Each row is where one point has got to under a steady rotation. How many steps took it there?
The counts run from 0 to 232.
[105 159 154 115 170 135 114 108 115 143 113  80 103 163 153 105 127 117
 140 123 111 185 140 117 178  96 125 116 102 160 164 133 123 141 142 131
 119  85 130 128  90  94 148 100 155 184 141 135 191 129 121 149] | 123
[121 154 150 104 186  99 116 141 131 132 100  98 110 155 171 118 140 142
 134 130 121 191 115 131 187 125 153 112 110 165 187 131 163 118 140 144
 122 120 124 147 114  81 165 116 141 159 121 166 177 133 112 158] | 62
[132 155 113 153 122 140  81 127 104 141 149  99 112 151 156 151 128 121
 102 125  89 135 126 111 187 126 131 117 106 107 167 126 158  99 123 130
 146 140 118 170 141  89 171  81 144 150 142 166 195  85 123 151] | 21
[123 145 133 105 161 105 108 104 134 126 141 108  93 155 167 133 123 101
 132 126 126 124 159 124 214 128 139  72 138 143 179 152 153 150 118 149
 141 125 169 141 101  91 179  88 117 159 123 166 157 109 130 161] | 100
[105 133 125 120 136 137 114 162 145 140 156  80 154 160 151  99 132 123
 169 130  65 172 111 163 158 127 149 141 106 118 141 146 136 117 161 162
 139 147 100 140 130  91 174  96 146 151 134 166 152 123  90 152] | 216
[ 99  88  86 116 128 147 114 146 146 116 141 102 119 174 109 117 131 101
 111 146 109 116 139 151 143 129 159 141 100 121 150 148 174 107 136 129
 149 145 116 166 105  39 162  80 101 151 149 161 147  91 138 123] | 227
[ 78 112 121  78 162 136 150 147 133 135 122 126 106 175 123 105 120  91
 130 159 123 154 155 173 160 131 161 115 134 135 155 152 166 132 131 164
 115 115 124 126  74  52 170 119 119 161 149 103 153 126 125 112] | 129
[114 103 107 109 129 142  96 149 120 117 159 127 126 164 115 116 140 112
 103 121  78 129 139 158 137 120 149 114 128 109 147 153 188 116 156 166
 152 158 125 176 131  51 162  84 121 140 159 174 142 115 107 136] | 231
[138 147 157 114 168 127 112 150 124 151 110 101 115 151 154 113 138 152
 121 117  79 195 129 113 183 100 107 115 114 136 187 124 171 107 121 165
 140 131 132 167 119  96 170 107 137 154 166 175 154 121  93 127] | 59
[129 138 106  80 154 132  96 125 112 129 116  82 120 140 125 103 113 112
  78 128  95 136 118 110 152 145 128 159 109 121 135 114 174 107  96  99
 149  94 116 147 104  65 148  94 133 183 149 158 190 114 138 122] | 48
[131 105 139 122 159 119 129 154 117 122 139 107 102 156 156 102 140 112
  79 137  78 128 134 106 152 104 118  89 138 155 148 129 152 118 111 123
 171 120 144 173 116  53 159  76  99 167 143 182 135 133 119 114] | 74
[ 88  96 113  90 151 113 124 155 147 100 123 120 129 152 128 114 120 112
 131 170  74 124 146 157 162 156 156 121 130 112 158 147 177 102 104 167
 132 150 124 140  93  83 193 112 111 159 141 133 165 121 147 117] | 34
[137 111 124 103 146 133 131 153 113 140 133 106 123 142 131  88 137 112
  92 133  57 128 133 124 133 128 108  87 151 125 129 125 156 121 121 155
 159 127 136 169 112  31 164  81 111 155 156 184 116 122 110 115] | 75
[ 92 101 111 112 134 136 119 155 136 113 151 121 107 183 153 131 136  94
  99 142 103  97 136 169 141 112 168 133 112 142 164 174 190 140 140 133
 147 153 121 162 109  56 169  78 110 138 132 143 155 113 140 128] | 228
[ 74 125 166 114 121 139 128 128 132 113 108 113  99 181 150 103 143 147
 123 143  65 139 149 142 158 107 116 136 109 143 165 149 135 146 116 147
 129 109 116 147  98 108 166  80 127 186 151 113 182 147 146 127] | 187
[105 141 112 132 124 125  95 146 113 125 107 130 106 152 137 145 136 131
  61 144  79 134 120 125 162 130 144  99 130 112 164 124 152 112  92 146
 152 143  88 154 140  88 161  68 131 167 147 154 190  95 128 131] | 17
[114 119 137 141 118 151 159 157 139 150 146 100 118 197 167 120 123 120
 125 134  68 132 133 163 145 109 112 116 120 131 143 152 136 153 151 178
 139 131 118 139  99  70 176  66 138 135 147 126 162 125 105 115] | 152
[111 126 122  93 157 136 120 108  99 135 135 102 120 142 114  94 116  95
  80 147  66 123 152 122 148 139 100 104 136 118 119 111 143 124 103 132
 132  92 131 143 106  46 166  80 124 188 160 142 156 136 147 117] | 109
[ 92 135 145  85 160 136 129 120 137 134  90 110  82 163 140 108 117 122
 105 139 128 171 152 126 166 114 114 125 112 161 171 131 146 127 105 144
 121  79 120 133  80  89 154  97 112 184 156 133 166 108 130 127] | 127
[120 140 108 101 131 104 123 132 123 139 154  92 119 165 200 110 119 107
  93 113 111 128 101 133 158 135 129 134 144 106 161 142 154 156 142 159
 147 122 139 114  91  70 158  76 170 151 129 116 204 116 106 155] | 84
[108 131 102 111 125 125 111 121 164 129 138  75 126 150 150 109 138 136
 152 137 104 155 130 156 182 172 167 119 117 111 158 140 129 108 142 131
 141 143 111 157 114  61 187  93 121 162 119 183 146  97 117 150] | 3
[116 132 100  64 152 133 105 138 106 146 128 103 129 149 137 101 106 101
  83 121  87 126 110 141 143 151 144 164 125 109 137 122 191 126 108 127
 139 111 115 142  91  56 164  99 151 177 145 130 180 126 127 116] | 49
[106 126 118  97 156 136 101 160 110 130 104 126 109 154 156 129 121 104
  64 118  98 141 109 122 164 110 126 132 123 136 158 125 177  87  91 124
 152 104 126 145  99  97 147  91 145 174 150 124 205 112 112 101] | 51
[118 137 137 129 154  90 134 146 126 116 104 122 103 163 159 136 146 118
 114 158 115 151 143 136 192 128 150  63 135 148 189 139 153 145 114 165
 112 138 126 134 104  66 164 104 128 137 132 141 168 111 145 139] | 96
[113 154 130 123 143 119  89 121 119 124 159 115 100 151 182 134 123 141
 126 118  85 139 124 119 169 103 110 121 101 110 176 141 171 130 144 160
 139 142 132 146 135 118 172  89 152 165 133 134 205 126 110 171] | 24
[ 95 108 129 126 153 124 100 160 140 100 104 109 116 140 145 142 138 100
 122 147  88 141 145 125 201 122 154  91 123 150 170 140 156  79  96 145
 149 147 127 156 118  97 176  94 103 171 138 170 166 103 145 118] | 36
[118 133 123 130 129 175 116 147 134 154 134 101 107 153 161 150 114 115
 107 138  76 146 120 146 183 137 138 127 108 119 137 125 140  84 103 135
 154 125  99 169 133  92 193  94 116 167 132 172 170  84 109 102] | 211
[111 112  99  68 165 126 121 129 164 120 141  91 110 138 147  91 118 114
 116 129 136 160 145 129 169 148 119 123 120 126 172 135 171  96 120 128
 157 111 153 155  78  68 169 103 106 177 137 164 147  97 109 135] | 67
[102 141 130 134 136 158 121 149 126 143 134 117  94 162 187 160 118 110
  93 143  81 134 106 153 180 129 153 124 101 154 145 134 145 111  96 129
 149 131  97 162 130  99 188  91 123 162 112 145 183 111 119  98] | 210
[ 89  99  85  60 165 112 125 149 163 118 151 106 128 140 151  74 122  93
 128 134 132 144 133 159 141 144 146 125 125 117 161 147 178 109 131 135
 147 131 156 143  78  55 171 113 112 170 131 139 146 121 108 129] | 68
[103 154 157 110 167 114 121 131 105 151 131  89 129 174 165  92 130 104
 159 119  99 177 133 139 167 106 131 122 118 145 158 137 133 150 158 155
 109 102 128 125  94  90 152 106 176 165 142 111 191 147 108 152] | 122
[105 123 123 125 145 124 102 155 106 110 149 139 119 163 154 128 151 118
 100 130  81 120 120 153 138  97 166 101 126 143 156 164 189 136 154 173
 141 162 127 163 155  67 154  85 139 134 148 161 160 144 103 159] | 232
[118 130 109 118 140 134 118 149  95 153 114 114 136 147 127 116 112  78
 100 154  71 149 132 138 165 149 145  89 157 101 120 109 134 102  98 154
 128 110 112 128 110  55 160  94 137 162 159 135 177  98 132  97] | 113
[132 157 119 124 120 149  95  91 124 158 138 107 121 139 142 139 112 131
 103 119  79 143 145 152 186 181 134 102 120 106 120 117 129 124 117 146
 143  93 118 147 140  74 191  75 138 170 129 165 178 103 123 134] | 177
[103 108 112 120 150 136 117 180 100 145 140 116 143 166 151 104 130  76
 111 135  77 141 112 147 151 116 147 139 122 105 147 135 186  97 122 140
 139 146 114 146  93  65 158 111 156 140 152 107 189 121 113  98] | 53
[ 92 122 131 124 113 165 123 112 129 137 145  87 125 160 122  86 128 128
 145 138  60 157 155 142 153 132 109 156  84 110 127 141 116 109 138 128
 137  97 126 145  98  87 175  77 129 193 154 129 174 125 144 121] | 185
[121 122 123  80 151 122  82 140 116 129 148  86 152 142 119  98 131 103
 136 108  60 113 148 128 166 127 140 122 132 123 147 135 165 121 130 160
 161 140 138 153 127  77 176  93 122 169 151 196 123 131 116 144] | 41
[107 121 126 149 133 153 147 153 136 138 144 115 103 190 191 125 114  79
  97 137  99 146 122 160 158 105 140 108 118 153 131 150 123 130 134 132
 138 109 120 133 103  79 157  73 139 161 115 107 204 114 113 107] | 149
[118 154 133 101 176 139 100 113 106 143 138 101 122 144 126  91 125 102
 108 114  89 179 132 133 157 121 136  70 133 154 120 114 120 120 145 140
 124 100 125 151 150  57 153  90 123 174 144 196 130 122  81 156] | 139
